In the data rows, zero lies at 7.5, halfway between 7 and 8.
Each row belongs to one hidden group. There are 2 groups. Groups can overlap: rows of different groups may look alike.
The rows in order, each followed by its group:
[10,8,10,10,10,9,8,8,9,8,10,9,9,10,9,9,10,11,8,9,8,9,10,9] ~ k
[6,4,5,7,6,5,6,6,6,6,5,5,6,7,5,5,5,7,5,7,6,6,7,6] ~ h
[8,7,6,9,8,5,8,5,8,5,9,8,5,9,7,9,6,9,6,9,9,5,9,7] ~ h
[9,7,8,10,9,8,8,7,9,8,9,8,9,10,7,9,8,9,7,9,10,8,10,10] ~ h
[5,6,7,5,4,7,5,6,4,6,5,6,7,5,7,4,6,5,6,5,5,8,5,5] ~ k
[10,10,6,12,11,7,10,5,10,9,11,11,6,11,7,11,7,12,8,9,11,7,11,10] ~ h
[9,10,12,10,9,11,11,11,9,12,8,10,12,8,11,10,12,9,11,10,10,11,10,10] ~ k
[6,4,5,5,5,4,4,4,5,3,6,5,5,4,3,5,5,6,4,6,6,4,6,6] ~ h
[9,8,8,10,8,8,6,9,9,8,9,7,8,10,8,9,8,9,7,8,8,8,9,9] ~ h
[11,8,7,10,10,6,9,6,9,6,10,8,7,10,6,9,7,10,8,9,9,6,9,9] ~ h
[8,7,8,7,8,8,6,7,6,9,8,6,8,7,7,7,8,8,7,6,7,8,8,8] ~ k
[7,4,5,8,7,5,7,4,7,4,7,6,4,7,4,7,4,7,6,6,7,5,7,6] ~ h
[7,10,10,7,7,10,9,10,7,10,6,8,11,7,10,7,9,7,10,7,8,10,8,7] ~ k
[6,11,13,8,9,13,11,13,10,12,8,11,13,9,12,10,12,6,10,9,9,13,7,10] ~ k
[7,6,7,8,7,8,5,7,6,7,8,6,7,7,8,6,7,8,6,7,6,7,8,6] ~ k
[6,6,9,6,6,8,6,8,5,8,6,6,7,6,8,6,8,7,7,7,6,8,6,5] ~ k
[10,7,2,9,8,2,9,4,9,5,9,9,3,10,4,9,1,9,8,9,8,2,10,10] ~ h
[14,11,10,13,14,11,13,10,14,11,14,13,10,12,11,15,10,14,10,14,12,10,13,13] ~ h
[9,7,6,10,9,4,8,5,8,5,10,7,4,9,5,8,4,9,8,8,8,6,9,9] ~ h
[9,8,6,8,9,5,7,6,9,6,8,7,6,7,6,9,6,8,7,7,7,6,9,8] ~ h
[7,4,4,7,7,5,6,3,5,3,7,6,4,7,4,6,4,7,5,5,7,4,7,6] ~ h
[9,6,5,9,8,6,7,6,7,5,7,7,7,8,7,8,6,8,6,7,9,6,9,7] ~ h
[4,9,11,5,8,11,9,11,8,11,5,10,10,6,11,8,11,5,9,8,8,11,5,8] ~ k
[6,3,4,6,6,3,5,3,5,3,7,6,3,6,4,6,3,6,4,6,6,3,7,6] ~ h
[6,6,7,7,7,7,6,7,5,6,7,6,8,7,7,6,7,7,6,7,6,8,8,7] ~ k
[9,7,5,9,8,4,7,4,7,4,8,8,4,8,3,8,5,8,6,8,8,3,9,7] ~ h
[6,10,11,7,7,10,8,11,8,10,6,8,10,7,9,7,11,6,9,7,8,10,7,8] ~ k
[7,6,7,6,6,7,5,7,6,5,7,6,5,7,5,5,6,7,6,7,6,6,7,6] ~ k
[11,11,11,12,11,12,11,11,11,11,12,12,12,11,12,12,11,11,11,11,12,13,11,10] ~ k
[10,14,15,9,11,14,13,15,13,15,9,13,14,10,14,12,15,8,14,12,12,15,9,11] ~ k
[11,9,3,11,11,4,9,6,10,6,11,10,5,11,6,10,3,11,8,11,11,3,10,10] ~ h
[7,8,8,6,7,9,7,9,5,8,6,8,9,7,8,6,9,8,7,7,6,8,7,5] ~ k
[10,7,6,9,9,8,8,6,9,6,9,8,7,10,5,9,7,9,7,9,9,7,8,9] ~ h
[15,14,6,15,15,7,15,10,15,12,15,15,10,15,10,15,6,15,15,15,15,6,15,15] ~ h
[5,6,7,6,4,7,6,7,6,7,6,5,6,5,6,6,7,6,5,5,5,6,6,5] ~ k
[5,8,8,5,5,9,7,7,5,8,4,7,8,4,8,5,9,5,7,4,6,8,5,6] ~ k
[9,6,4,9,10,3,8,3,9,5,10,8,3,10,4,9,3,10,9,9,8,5,10,10] ~ h
[11,12,14,11,11,13,13,14,10,13,11,11,13,9,13,10,14,10,12,10,11,14,10,11] ~ k
[8,8,9,8,6,10,8,11,7,11,6,8,9,6,9,8,10,6,9,7,8,9,6,7] ~ k
[5,10,10,5,8,10,9,10,8,10,5,10,10,8,11,7,11,5,10,8,7,10,4,8] ~ k
[6,5,7,6,5,5,4,5,5,6,5,5,6,7,4,5,5,6,5,5,4,6,6,5] ~ k
[12,9,7,12,11,7,11,7,12,8,12,11,6,11,7,12,7,12,10,12,11,8,12,12] ~ h
[7,9,12,6,9,12,10,11,9,11,6,9,11,8,12,9,11,6,10,10,8,12,8,8] ~ k
[7,6,3,7,6,3,5,5,6,3,8,5,2,7,3,6,3,7,5,7,6,3,8,6] ~ h
[6,6,6,5,5,5,4,7,5,6,5,4,5,5,6,5,6,5,6,5,4,5,4,4] ~ k
[7,11,11,7,9,12,11,12,10,12,7,11,13,8,11,10,12,7,12,9,10,12,7,9] ~ k
[4,4,4,4,4,5,3,4,4,4,4,3,5,4,5,3,4,5,3,5,4,5,4,4] ~ k
[4,2,4,3,3,4,3,4,3,5,4,2,3,4,5,4,5,4,4,2,3,4,4,4] ~ k
[7,9,10,7,7,11,9,10,8,10,8,9,10,6,11,7,11,8,10,7,8,11,7,9] ~ k
[9,5,5,7,7,6,5,6,7,6,8,6,5,7,7,7,6,8,5,6,8,5,9,7] ~ h
[7,4,5,8,7,6,6,6,7,5,7,6,5,8,6,8,5,8,6,8,6,5,8,8] ~ h
[6,11,11,6,8,11,10,12,10,12,6,10,11,8,12,8,11,5,11,9,10,12,4,9] ~ k
[8,11,13,8,8,12,11,12,10,11,9,11,12,8,12,9,13,9,11,9,9,12,7,9] ~ k
[5,5,5,5,5,5,4,4,4,5,4,2,4,5,4,4,5,5,4,4,3,5,4,4] ~ k
[7,7,8,7,6,8,7,8,7,6,7,6,8,8,7,6,7,7,6,6,7,7,8,7] ~ k
[5,7,7,5,4,8,8,7,6,8,5,6,7,4,8,4,7,5,6,5,6,7,5,5] ~ k
[4,9,9,4,5,9,8,9,7,9,4,7,11,6,10,6,8,3,9,7,6,10,5,7] ~ k
[9,6,7,9,8,7,7,7,7,8,8,7,7,7,7,8,7,9,6,8,8,7,8,8] ~ h
[6,8,8,6,6,8,6,8,6,8,6,5,7,6,8,4,8,6,8,6,6,8,5,6] ~ k
[9,7,9,10,10,8,9,9,10,8,11,8,8,9,9,10,9,9,9,10,9,8,11,10] ~ h
[12,15,15,13,13,15,13,15,14,15,11,14,15,12,15,12,15,11,14,11,12,15,11,13] ~ k
[5,7,6,4,5,8,6,7,5,8,6,7,8,6,8,4,7,6,7,4,4,7,5,5] ~ k
[8,6,8,8,7,7,7,7,8,7,7,7,8,7,8,6,7,7,6,7,7,8,8,7] ~ k
[5,4,6,5,5,4,3,5,3,5,5,3,5,4,5,5,6,5,4,4,3,5,5,4] ~ k
[7,8,8,6,7,8,7,7,6,7,7,6,7,7,7,6,8,9,8,7,6,8,8,6] ~ k
[6,6,7,4,5,8,5,7,5,6,5,5,7,5,7,5,8,5,5,5,4,7,6,5] ~ k
[6,12,13,5,9,12,10,12,10,13,6,11,12,8,12,9,12,5,10,10,10,12,5,10] ~ k
[4,2,4,5,5,5,4,4,5,3,4,4,4,5,4,5,5,6,4,4,5,5,5,5] ~ k
[5,3,3,6,6,3,4,2,5,1,5,5,3,5,2,5,3,6,4,6,6,2,5,4] ~ h
[6,5,5,4,5,6,4,6,5,5,6,4,6,5,6,6,5,5,5,5,5,6,6,4] ~ k
[7,6,5,8,7,6,7,6,7,5,8,6,6,5,5,7,6,7,5,8,6,5,7,7] ~ h
[8,5,4,8,7,5,6,4,5,4,7,6,5,6,5,7,6,7,5,7,6,3,7,5] ~ h
